In the data rows, 128 means zero.
Some points:
[ 96 154 150 123 104  66 142 122  91 176 105 120 152 172  99 176 126  87  91 200 136 138 116  80 193 133 107 159 121
  91  48 131]
[147 130 177 115 117 124  88  75 124 102  95 125  91 121 103 133 100 116 171 199 130 106 120 154 175 148 120 164  85
 105 144 126]
[127  65  77  86 156 100 143  87 112  90 151  91 159 100 133 120 130 117 116 135 127 105 136 145 126  81 151 140 144
 110 116 106]
[165 153 132  53  83 101 173 136 131 126  91 133 150 113 105 116 135 159 163 103  68 214 112  89 151 147 164 150 123
 143 124 131]
[117 136 101 144 190 122 170  98 107  93 121 116 119 120 150 110 172 150 130 156  96 127 136 145 125 141  99 132  62
 186 120 132]
[160 181  92 122 190 164  88 151 108  91  71 124  96 113 194  97 128  46 125 102 151 107 129 136 126 121 137 127 100
  88  74 130]
[100  94  99 181 170  94 109 126 121  99 105 129 151 164  36 169  36 174 158  85 128 139 164 165 139 112  79 162  53
 171 130  83]
[ 76  83  85 108 163 135 159 150  85 132  95 153 128  85 186 165 151 198 103 109 162 114 178 120 114 174  71 153 155
 162 111 137]
[190 149 151  69 127 109 169 143 115 110 113 128  86 123 160 152  77 140 167 178 178 121 109 146 107 154 103 146 159
 124 123  44]
[155 148 108 126 108 129 135 139 156 102 130 157 152 116 115  87 130 122 159  76 183 122 151 101  69 188 147 169  77
 164 117  84]
[108 123  95 107 166 162 120 158 152 112 134 140  91 147 164 107 117 124 105 160 163 111 173 100 184  95 135 137 143
 102 102 117]
[150  51 165 114 133 194 165 124 158 165 163 137  98  92 109 145  82 100 125 148 120 159 148 128 119 132 182 155 138
 125 150 117]
[162 103 141 153 141 115  45 121 144 138 126 101 156 110 118 163 109  98  97 166  93 129 150  97 156 179 139 155 123
 130  94 138]
[180  96 117 154 130 169 124 116  82 115 128 125 151 135  53 111 201 138 179 136 125 131 157 117 121  97 118 104 118
 125  74  96]
[133 170 166 103 137 199 126  74 102 141 177  75 111 142 177 161 138  75 114  55  99 159 114 176 167 161 119 148  99
 175 107 160]
[102 152  99 118 146 157 111 141  69 149 166 137  76 117 130 139  96 130 179 100 117 168 139  74 103 184 150 106  94
 134 122 132]
[138 125 145  52 135 143 142 190  99  94  74 133 141 138 151  96 140 122 149 118 133  94 123 103 145  82 131 166 151
  92 120 202]
[122 118 141 164 104 135 125  73 129 138 100 151 103 145 112  79 189  91 111  90 141 119 190 156 112  90 101 162  97
 119  84 134]
[ 84 139  69 119 106 138 143 138 186 130 189 128 131  98 154 151 109 121 159 135 140 141 125 215 111  59 135  88  98
 113 123 144]
[122  93 188 101  95 117 124  98  74 140  72  47 101  91 141 135  70 140 114 137  81  87 112 114 103 122 152 120 148
 139 136 152]
[100  65 116 129 116 157 103 180  98 164 204 167 160 169 125 113 118  79 132 111 185  93 129 135 149 176 178 172 162
 161 152 114]
[160  67 113 142 105  93  98 142 123 110 130 142 115 109 129 137 208 171 157 141  93  70 153 164 128  88 136 198 156
 117 163  97]
[110 125  96 140 153 175 130 119 169  89  92  72 116 141  64 138 107 134 122 128 167  94 109 150 186  98 137 177 183
 133 129 198]
[128 148 127 106 137 115 111 136 100  80 153 162 105 138 160 165 138 120 110 107 137 113  60  55 129 172 118 101 148
  62 174 103]
[ 76  56 155 106 103  95 112 118 173  92 165 170 101 180 113 138 156 142 100 128 172 147 133  68 117 130  96 144 116
  95 113 157]
[181  44  99 178 123 145 175 108  35 137 123 160 131 114 151 206 140  89 172  89 161 121 110 105 109  98 172 111 114
 106 121 185]
[142 147 160 198 110 136  94 175 126 146 156  82 104  99 166 103 224 132 118 145  80 134 135 155 119 173 152 118 154
 127 106 145]
[130 116 108  93 169 132 168 111 103  88 111 103 148 111 124 132 182 152 112 132 140 129 164 150 105 135 158 123  97
 197 166 114]
[132 151 134 139 135 162  95  96 148  85 103 105 197 126 162 116  76  92 163 136  86 138 169 135  73 129 143 117 167
  51 144 117]
[142 118 153 121  83 139  92  63 158 178 148 165 136 151 158 100 151 162 122  79 166  80 156 136 185 119 129  66 134
 167 165 145]
[143  94 108 176  94 175 121 164 123 143 123  92 167 118 134  96 127 119 159 162 179 146  79 160 186 184  98 108 150
 117 140 130]
[149 128  84 100 167 106 103 102  91 166 146  99 121 146 133 112 120 166 116 164 124 152 186  87 196 108 130  46 130
 112 130 105]
[110 119 168 107 144 121 129  98 102 163 110  71 192 141 146 162 151 132 152 159 134 138 118 101 107 115 167 179 102
 132 169 121]
[144 121 136 198 102 154 140 132 138 125 148 135  65  58 128 128  98 174 183 100 109 184 148  52 222  73 110 119 132
 111 186 120]
[135 106  42 169 109 149 169 112  95 153 170 133 116 169 153 100  99 205  74 146 151 138 138 142 146 135 152 181 145
  92 108 173]
[169 181 165 103 140 126 110 150 122 118 110 150 120 177 162 123 143 148 129 146  98 150 157 129 183 121 203 112 126
 186 131 189]
[127 130 103 204 132 106  85 100 121  67 133 123  59 157 133 102 170 121 116 177  90 124  76 104 114 167 120 160 166
 138 141 131]
[109 135 143 119 157 194 111 144 129 169 123 131 133  75  81 134 125 109  92 132 136 105 142  68  93 102 156 145 110
 170 127 161]
[133 166 105 122 147 151  76 123 108 129  99 110 114 155 111 117 110 174 163 113 167 100 101  92  91 200 162 144 105
 115 202 134]
[108 161 140 142 150 147 150 146 106 157 111 118 148 120  92  94 146 119  92 165 106 107 180  83 118 114 160 118  79
  93 126 121]
[ 98 172 125 155  76  50 120 151 127  95 114 162 123  64 142 170 126 144 144 112 147 152 150 164  84 108 103 145 146
 107 125 180]
[123 101 141 117 102 168  62 141 130 146 102 103 168 138 159 121 127 191 166 117 158 158  83 111 111 107 137 132 138
 116 104 127]
[112 166 132  88 129 143 176 101 124 128 136 136 122 100 139 155 167 133  84  68 158 111 144 140 147 118 111 149 115
 110 129  73]
[155 159 142 131 125  73 114  83 190 121 183 136 110 103 129  74 149  88 168 160 234 128 146  93 122 157 127 156 142
 128 115 124]
[125 129 132 166 126 152 157 178 119 139 112 137 163 168 143 204 184 109 128 114 132 154 118 109 146 125 122  96  72
  84  93 110]
[139 126 106 110  96 179 111 160 138  64 106 100 118 135  87 108 162 122 119 138 161 162  52  85 182 104 110 140  95
 211 141 108]
[176 104 123 154 108 172 171 162 163  87 108  79 165 150 177  70 104 158 118 161 115 112 137  96  76 148 143 125  96
 111  43 121]
[202  93 150 163 148  54 182 204 110 103 122 136 133 165 119 134 111  49 114 107 106 157 135 155 128 110 129  89 163
 133 193 131]
[ 93 156 128 174 143 139 153 110 123 129 149  56  89 102  65 145 129  62 124 111 188 167 114 140 129 139 128 118 133
  83 138 107]
[133 181 143 133 110 134 125 150  91 202 147  83  97 158 111 173 160 151 148 138 162 106 123 147  61 115  92 147  99
  89 145 136]
[132 125 138 139 138 110 125 117  89 157 152 147 183 152 120  49 137 119 121  65 113 116 102 136 135 137 127 168 207
 117 122  76]
[207 113  88  89 175  65  77 130 130 177 152 106 114 124 159 108  88 134 125  87 126 174 103 136 164  98  79 138 109
 138 101 115]
[182 169 122  86  58 125 126 126 138 140 146  98 178 139 110 161 144 149  80 150 189  99 104 133 121 143 105  76 157
 176 115 163]
[159 146 136 133 108 118 161 111 177 154 151 119  85 148 162 122 100 166  68 128 112 111  42 132 108  51 131 116 106
 165  77  58]
[ 48 139 177  84 137 160 194 118 154 135 100 159  92 165 137  89 113 143 150 135 101 143  79 106  69 119 103 108 177
 143 108 131]
[134 116 145 163 191 112 120 137 180 215 104  88 113 130 163  89 150 141 158 107 126 110 118 113  84 123 133  91  92
 110 163 103]
[125 207 133 147 175  83 176 165 149 110 177  89 165 124 117 134 113 148 161 100 134  76 112 135 166 130 174 183 107
 112 145 131]
[ 85 134 137  99 172 107 100 158  85 139  81 126 182 125 124  66 132 100  92 135 188 148 107 185 158  61 154  99  94
 102 203 135]
[ 77 147  79 149 150  86 142  86  92 158 116 155  74 162 101  71 135 107 181 164 126 135 121 152 107 121 139  95 122
 142 154 220]
[150 144 138 166 139 161 123 148 181 129 136 192 144 115 149 149  56 164  47 156  91 107  99 134 143 162 188 154  72
 107 185 139]
[135 136 131 156 127 125 108 201 106 135 127 106 112 141 110 126 151 116 130 101 107 166 116 119 128 102 149 165 181
 135 115 118]
[119 130 131 109 149 139 132 105 196 157 117 129 151 102  44 150 169 147 113  75 118 186 174 148 127 154 152  95 204
 153 123 114]
[153 131 120 137 161 141 172  41 133  97 126 135 124 121 100 159 138 101 111 123 139 140  79 114 101  99 181  88 168
 145 123 161]
[ 78  93 133  95  75  72 160 157 170 161 146  55 160 120 100 174 133 149 154 125  93  72 133  99 167 171 118 114  90
 101  92 161]
[132 110 151 118  82  90 140 123 119 100 111 110 150  82 153 108 103 127 205 158 109 131 110  98 120 121  91 116 137
 170 140 145]
[181 167 152 208 128 147 144 133 140 164 170 124 167  44 124 134 132 122  87 142 129  93 145  82  93  79  91 173 161
 155 166 159]
[106 109 162  99 203 121  46 165 101 118 152 130 115 123 122 201 155 141 128 136 115 131 120 155 129 130 159 104 146
 148 126 115]
[113  89 171 175 145 105 135 126 156 140 109 121 128 199 167 186 116 123 145 140 147  92  90 116  93  78 155  98 119
 165 125  85]
[139 127 100 124 130 113 168 113 174 169 124 104 118 160 203 154 104  96 126 131 106 149 175 116 117 154  83 150 112
 163 164 187]
[227  80 100  81 135 111  85 139 155 107 143 126  92 125  78 120 145 102  97  99 120 136  88 142  92 157 111 134  49
 134 118 188]
[105  85 148 141 134 158 116 128 150 131 106 106  58  77  81 120 114 174  87 138 142 129 128 118 125  85 119  88 124
  86 123 166]
[151 135 237 134 128 145 135 170  83 100 187 129 166 155 142  97  57 148 140 117 143 155 147 189 102 116  83  96 135
 123  96 194]
[ 79 124 133 164 109 122 169  83 119 152 128 152 128 108 124 109  96  94 118 156 145 149 159 158 172 160 149 150  92
 127  92 112]
[ 67 131 106 132 109  94 115 117  84  91 179 157 173  52 132 102 114  94 104 195 128 187  92 101 119  89 186 106 121
 187  71  99]
[154 177  97 116 169 152 164 187 130 128 169 167 128 135  48 108 139 160 147 183  60  56 107 136 135 138  81  60 112
 126 130 142]
[100 125 153 148 152 111  92  96 110  56 137  96 140 137  98 139 105 101  78 107 131  46 161  97 101 155  93  53 158
 155 135 104]
[130 153 109 118  51 147 149 163 130 167  64 144 136  81 136 131 135  90 140 158 157  91 126 153 127 145  87  65 106
 147 149  95]
[119 146 139 129 137 175 125 136 127  96 125 144  81 181 145 182 126  76 135 180 100 151 176 136 126 120  72 165 159
 166 150 133]
[104 155 113 120  46 138 101  88  82  99 184 139 113  98 176 129 145 105 143  91  79  41 132 128 176  95 157 117  86
 103 149  94]
[102 129  89 114 107 156 125 136 113 135  95 103  63  75 116 137  94 147 145 120 127 139 181 184 111 142 165 129 189
 144  97  64]
[141 178 109 108 123 151  65  97 141 107 142  98 145 179 135 160 129 159 104 156 144 185 187 127 115  93 105 122 141
  71 118 108]
[121 127 151  94 144  89 174 137 180 164 137  80  81 163 132 105 171 109 168 111 111 152 119 111 147 150 171 114 142
 104 116 118]
[ 86 116 119 125  54 102 134 191 144  65 147 100 100 145 133 132 170 145  57 139 133 180 184 166  94 124 187 124  86
 115 205 100]
[197 126 169 109 113 143 158  97 113 103 102 195 132 108  88 166 153 127  98 144 126 156 104 159 128 167 144 107 107
  50 127 124]
[ 99 184 107 164 143 117  95  86 135 110 100 149 201 108 139 126 140 139 123  82  85 186 124 105 141 133  73 138 133
  99 151 155]
These points spread out most along one direction. Take the direction at right angles to it along which they spread out most. Go by this last direction. For each point below, how far along it does it lie, from 0 to 99? The average is 50, and the first point in the table lies past the average. One standard deviation of the points above along it is 16.
[124 154 169 128 154 127 130 118 116 151  90 165 116 131 101 119 142 139 125 112 116  78  81 161 163 109 117 178 161
 106 129 110] 42
[126 103  84 104 159 112 148 130 105 145 128 172 127  92 148 114 122 115  45 119 145 150 117  74  98 131  89 104 148
 103 170 133] 47
[104 103  77  93 176 109  69 172 197 163 150 164 152  68 137 168 133  90 179 155  81 109  90 158 117 145 120 103 137
 100  91 147] 50
[132  88 192 152 183 146 118  71 138 134 136 167 156 101 170 127 183 181 142 188 150 182  76 197 124 167 112 137 102
 108 150 133] 44
[ 92 133  76 107 120 157 144 115 132 121 171  98 168 146 119 135 134 124 122 110  71 151  48 137  95 119 111 178 129
 112 126 146] 51
[141 109  88 133 137 147 192 134 170 135  97  84 152 146 145 113 140  92 132 180 105 136 112 142 166 144  76 113 147
 107 191  90] 58
[156 102 103  82 114 135 129  78 181 100 132 149 134 141 132 114 128  94 156 106 132  77 183 122 119  99 171 161 122
  82 145 132] 45
[ 77  89 144 160  87 160 116 147 182 111  91 119 132 164 148 114 107 105 148  72 110 132  79 104 132 126 107  86  98
 137 125 126] 61
[110  97 196  86 121 133 128 151 105 108 221 162 103 126 102  60 119 113 141 116 110 118 161 129 123 119  78 164  98
 108 123 104] 50
[128 150 133 154 108  89  88 164 166 180  29 206 117 130 136 137 122  93 111 115 129 120 131 138 133 116 157 154 126
 171  84 121] 51
[140 169 111 142 126 151 115  98 144 113 169 218 158 189 124 156 137 159 191 139 132 112 167 110 123  98 179  98 166
 151 115 111] 46
[138 144 119 168 126  66 140 115 108  95 116  93  83 126 116 115  89 191 103  80 158 125 115 168 139 172 203  80 147
  90  82 150] 53
[139 130  74  94  46 128 104  94  91 210 115 138 125 196  81 101  80 104  99 151  66 140 111 155  66 136 104 128 136
 115 163 102] 59
[106  85 153 130 134 139 148 108 141 100 110 169 143 142 141  93 129 120 100  89 101  81 149 158 164 197 119 112 134
 119 115 101] 46
